One turning vector, and how many steps it has turned
The counts run from 0 to 470.
[ 16  -1  10 -13   6   9  11  -1   3  -1   6 -14  -5  -5 -23  -2 -12 -12
  -9  -2 -16  -2  23  16 -10 -25   3 -26   0  11  18  -1  11  13   0  12
  -5  16  -7 -16 -21 -21 -17  12  12 -14  -4] : 366
[ 23   7  -1  -8  25  13 -10 -13  11  -3   2   2   2 -16 -29  11 -19  -2
 -24   1 -10  -3  -5   7   8   0   2 -24  -6   0   3   9  20   4  18  -5
  -9  11   8  -2 -19 -22   0   5  24 -23   6] : 343
[ -2   7   1  -5   2   2  15  -9  12  -4  20  -5  -9  -6 -30   7 -24   2
 -14  -8  -4  -5   4  14 -22 -14  -2 -14   3  15  13   8   5   5  -3  -1
  14  12   6 -25 -16 -21 -23  12  20  -8   1] : 98
[ 18  -2   6  -4   1   4  -3   2  12   3   6  12   2  -7 -24  20  -9 -18
 -13  15 -25  -1 -14   3  -7 -19  14  -7  -6  15   1  -3  14  12  -3  -6
  -8  16  13  -8 -23 -23  -3  36   8  -4  15] : 34
[ -7   8  10  -7   2   5  14 -13  15  11  -9  -8   3  -7 -16  15   9  -9
 -15  14 -16  -3 -25   4 -14 -19  -9 -13  -8  17  10  -8  11   8  -2  -5
  -1   6   5 -13 -18 -18 -22  31  14 -11  17] : 194
[ -8   5  -3  12  10  17  22  -8  14 -16   9   3  -9  -8 -18  12  -2   1
 -11  15 -16   1  13   9 -11 -16   6 -22   0  14  12  18  -1  17 -10   9
  -3  14  14  -6 -16 -18   3  34  14  -3   4] : 145
[  4   7   2  -6  14  11  -1   3   1   4  17  -2 -17  -6 -16  -2 -16 -12
 -11  12  -1   2 -18  18 -20 -18   3  -3 -10  -5  13  26  19  22  20  -4
  -6  23  18 -13 -10  -7  -1  19  -1 -12  -8] : 430
[-10  11  -6  -6  15  20  14   2  16 -16  15  -3  -7 -18 -25   1  -9 -30
  -8  26  -2   0   4  13 -16 -16  -4 -19   0   0  26  15 -10   7  -2   1
 -10   8  -9 -13 -18   1 -17  15   6   0  -1] : 201
[ -1  -4  13   5   4  10  -5  18  -7   6  26  -9 -18  -8 -25  -5  -4  -7
 -21  -5  -5 -13 -15  10 -20  -6  -8 -27 -15   1  14  10   7  27   7   0
  -8  16  -3 -14 -22  -6 -17  17  -4  -4   7] : 110
[  6  -2 -10  -7  12   7  13   5  24  -8   1 -13 -11  15 -20   7  -8 -23
  -4  26 -18 -10  -8   6 -10 -36  18  -3  -2  13   8  10   1   5  -4  -7
  -6   8   0 -10 -17  -8   3  22  14  -9  10] : 38
[ -7   6   0  -1  20   3   3 -25  22  -2  -2  -6   2  -3  -5  17 -11 -24
 -23  16   0  15  -4  20 -24 -29   3  -6  -1   7  10   9  21  19   9  -3
   7   4   1 -17 -16 -11   3  18  11  -7  -1] : 253
[  9   4  -1  -9  15  21  -9  16  25 -14   5  -4 -13   0 -27   5 -10 -22
 -17  16  -7   6   0   9 -27 -23  -3 -10  10  -5   9  20   6  11  -2   3
  -4  10  -4 -26 -15  -4   2  16   1   1   9] : 469
[ 11   9   0 -12  12   5   6 -10  10  -7   4  -1  -6   6 -25   0 -15   2
  -5   2 -16 -15 -19  -4  -6 -13  -7 -17 -17   6  -3  10   7 -10  -4  -6
 -16   2   1   5 -17 -20   6  30  28 -19  31] : 397
[ -1  -7  -2  -8  21  -4 -14  11  19  -5   9  -5  -9  12 -26  -8 -24 -10
 -18  -9 -12   0  -1  16 -18 -12  -1  -3  -4   3  10  25  13  23   7   6
  -2  10   3   3 -33 -15   5  10  11 -12  10] : 390
[  3  15   3   1  19   9  17  -1   6   5  25 -10  -7 -13  -9 -17 -13 -10
 -21  -6 -13 -14  10  15   0 -20   2 -22 -19   7  13   0  14  21   7  -4
  -2  23  -7 -10  -4 -18  -5   4   2 -21  11] : 164
[  6   4   5  -3  25  18   6   2  14   7   6 -11  -3 -14 -24  -1   1 -16
 -12  -5 -19  -9  -8  11   0   9  -7  -9 -10   0   7  13   7   2  -9   5
  -4   0   2   6 -21 -33 -10  14  35 -11  17] : 126
[ -1  -6 -11   9  15   2  20  -4  -2   8  11   7   1  -3 -20  -7 -13   1
 -13   4 -10  -2   4   7 -10 -14   6 -12  -6  -2   7  10  15  23  20   2
  -3  15   9   8 -25  -3   6  40  18 -18  14] : 10
[ 19   1   7  -3  13  16   0  17  22 -21   4  -3  -3   2 -16   5  -2 -22
 -16  10  -5   5  -3  11 -23 -24  -3  -7  10  -1  12  12  16   9  -5   0
  -9   7  -9 -29 -21  -8  11  23   0  -3  19] : 468
[  2   1  -2 -17   6  -3   1   5  12   2  12   2 -11  17 -28   5  -2  -5
 -26   5 -12   7  -9  11  -8 -17  10 -10  -8  16   1  18  18  15   4  -3
 -17   0   6   6 -16  -5  -5  48  12 -19   5] : 350
[  8   1  10  11  20  15  -1   6  -1   3  28  -2  12 -28 -25   5 -21  -9
  -5  12  -3 -11  -8   5  -6  -2   0 -11 -16 -16  22  10  11   8   8  -9
  -6  12  16  -1 -22  -6  -8  10  24  -5  12] : 383
[  6  -7   3   2  18  11   8   0  -3  19   8 -12  10   0 -15  -3 -10  -7
 -13   3 -12  -4 -25   3 -15 -28  11 -13 -13   0   7  -1  21   8  -6  -6
 -12   7  -3  -2 -21  -9  12  23  30   1  19] : 330
[  1   5   0  10  28   2   4   3   1   4  11   9 -24  -2 -18   0 -15 -24
 -11  12 -25   2   4   8 -27 -21  -2  -7   2  -3  -4   3   5  21   1   3
   9  17  -2 -18 -12 -16   6  26   5 -11  11] : 212
[  1  21   8  -2  22  15  11 -11   3  -4  14 -15 -19 -14  -4 -12 -17 -21
 -14   5  -5 -10  -9  13  -5 -16   0 -16 -18   2  16   9   9  14  14   3
  -8  26  -1  -8  -6 -12  -4  -3   1 -12  -7] : 162
[ -8   9   0  -2  31   6   5   8   9  -3  23  -5  -9  -1 -26  -1 -16  -6
  -4  10  -6 -23 -15  -6   3 -16  -4 -10 -16 -12  20  -3  10   9  -9 -14
   1  24 -11 -10  -6 -13  -4  13  15 -16  19] : 220
[-14   7   7 -15  29   9  -7  -2  11  -1 -10 -11   4  -8 -17  -7 -13  -8
  -8   6  -6   5  -1  16 -10  -9 -18 -10 -11 -13  33  21  14  26  11  11
 -12  18  -1   8 -23 -13   3  11  10  -5   1] : 229
[ 18  -3  11   5  16  18   1   8  20 -16  -3 -11   4  -5  -9  13   8 -24
 -16  18  -2   8 -11   7 -23 -15  -8  -7   6  -6  11   9  17   5  -2  -3
  -9  -1  -8 -28 -24  -9   5  25  15  -4  18] : 467
[ 10   9  21   2  19  12   5  -3  -1  -9  13 -13   6 -23  -5   5  -4 -27
  -9   1  -1   2   3  17 -14 -10 -15 -17 -10   1  13   2  25   4  -6   4
  -1   7  -5 -22 -22 -22 -18  13  13 -12   4] : 206
[-22   0  -2   6  19   3  21 -17   4  -2   9  -1  -2 -11 -17  -5 -11 -26
 -11   3  -6  -2  -3  13 -13  -2  -1 -10  -6  10  15  12  -4   8  13   7
 -10   6  -6   7 -43   4   4  21  23 -15  10] : 281
[ -1  -1  10  -9   9  -5  -3   6   1  -7  18   3 -21   7 -24 -10 -32  -1
 -17  -1 -15  -3   4   6 -23 -11   6  -5  -9   4   8  11  13  26   4  14
  -4  28   5  -7 -20 -17   3  22   0 -12  -3] : 54
[  2  16  -1  -5   3   3   9 -22  17 -14  -3  -5  -5  -7   0   4  -4 -17
 -12  12 -12  -4 -18  16 -11 -20  -4 -10  -9  24   4  11   2  14  21  -6
  -8  11   8  -7 -27 -12   2  15   3 -19  21] : 455
[ -9  -2   1 -17   8  -6   5  10   8   9   6  -6   2  15 -23  -3 -10  -8
 -10  -5  -5   0 -15  13  -8 -16   5  -5  -9  10  23  15  28  18   6   2
 -16  17  -2   3 -33  -5   1  33  16 -15   8] : 14
[  9  21  -1 -19   7   6   6  -1  17 -13  12  -3 -16   5 -16  -2 -12 -18
 -26   2 -12  -1 -11  13   0 -10  12  -9 -10  26  -4  20  11  -3  -3  -1
 -22   7  -1  -3 -15  -8   5  25  12 -21  16] : 81
[  5  14  -1  -7  25  14  12   8  15   7  14  -9  -2 -13 -28 -14  -8 -17
 -12 -11 -24 -11   2  16   4   5   2  -9 -14   3   6  12   4   1 -13   2
  -9   9   4   4 -24 -26 -10  18  26 -13  21] : 125
[ -1   3  10  -1  13   1   9 -15  -5   5  16 -11 -16   6 -16   0 -18  -2
  -5   3 -10 -24 -31  -3 -16 -16  -6  -9 -27   8   7   8   8   5  -3   0
   0  18   7  -3 -15 -22  -3  19  29  -9   8] : 59
[ -7  -1  17  11  13  12   8  -5  -2  29  13 -19   2 -13 -14   2  -9 -10
 -16   7 -17 -15 -14   3 -10 -14   4 -11 -27  -2  15  -3  10  11  -2   5
  -7   9  -1   8 -22 -16  -6  25  29   2   6] : 328
[ 10   3   8 -12   6   9  -3  -9  16 -15   0 -17   2  -7 -16   1  -8 -16
 -19   6 -21  -8   9  16  -2 -11  -3 -23 -14   7  16   7  -5  15  21   7
 -14   7  -1   2 -27 -18 -17   7   3 -23   5] : 28
[  3   5  10   0   9  11  -3  10  14 -19  37  -7  -7 -14 -28  13 -19 -17
 -10   6   4 -11  -3   5 -14  -5   4 -13 -10   1  21  23   7  -4 -20  -8
  -5   3  -5 -17 -16  -5 -17  16  16  -7  -3] : 43
[ -9  14  -1  -3  24  -7   3  11  -4   0  19   3 -28  11 -18  -3  -9 -26
  -5   2  -6  -8 -20   9  -5 -15   0  -4 -16   6   4  13  21  13 -10  -3
  -5  22  -6  -4 -12 -12  -2  21   4 -21   2] : 216
[-13  11  -4   1  16   9   0   3  22  -1  18  -2  -8 -19 -24 -11 -21 -26
 -17   2 -12 -10  -1  17  -1  10   7  -2  -8  11  18  20  -1  11   1   1
  -5  18   7   0 -31 -12  -5   5  13 -11  11] : 122
[ 15   1   0 -16  15  16  -8  -7  11 -15   0  -8  -4  -6 -25   1 -10 -16
 -15   8 -18  -8  10  17  -1 -13  -1 -28 -10  11  17  17   0  12  20   7
 -20  12   2   3 -27 -15 -10   3   2 -19  -1] : 27
[  6  -3  14   2  11  -6  -4   3   4 -14  16   2 -13   4 -15  -8 -27  -5
 -17   0 -12   2   9   7 -28 -18  -2  -6  -7   2   7  12  12  21   8  10
  -6  23   2 -11 -24 -10   9  26  -4 -17   8] : 53
[  2   8  -4 -19   4   9   7   3  21  -9   2 -13 -10   1 -22   2 -12  -7
 -10  11   1   8  -5  25 -17 -27   0  -5   1   1  24  22  18  19   8  -1
  -2  18  16 -19 -10  -8 -10  17   4  -6  -7] : 94
[ 18  13  21 -12   7  16   9   3  13 -12  20 -17 -11  -8  -9   2 -12 -17
 -20   0  -1 -10  -8   0  -7  -5   9 -13 -17   7   8   6  17 -11 -16   8
 -20  13  -9 -19 -13 -11   4  18  14 -10   0] : 420
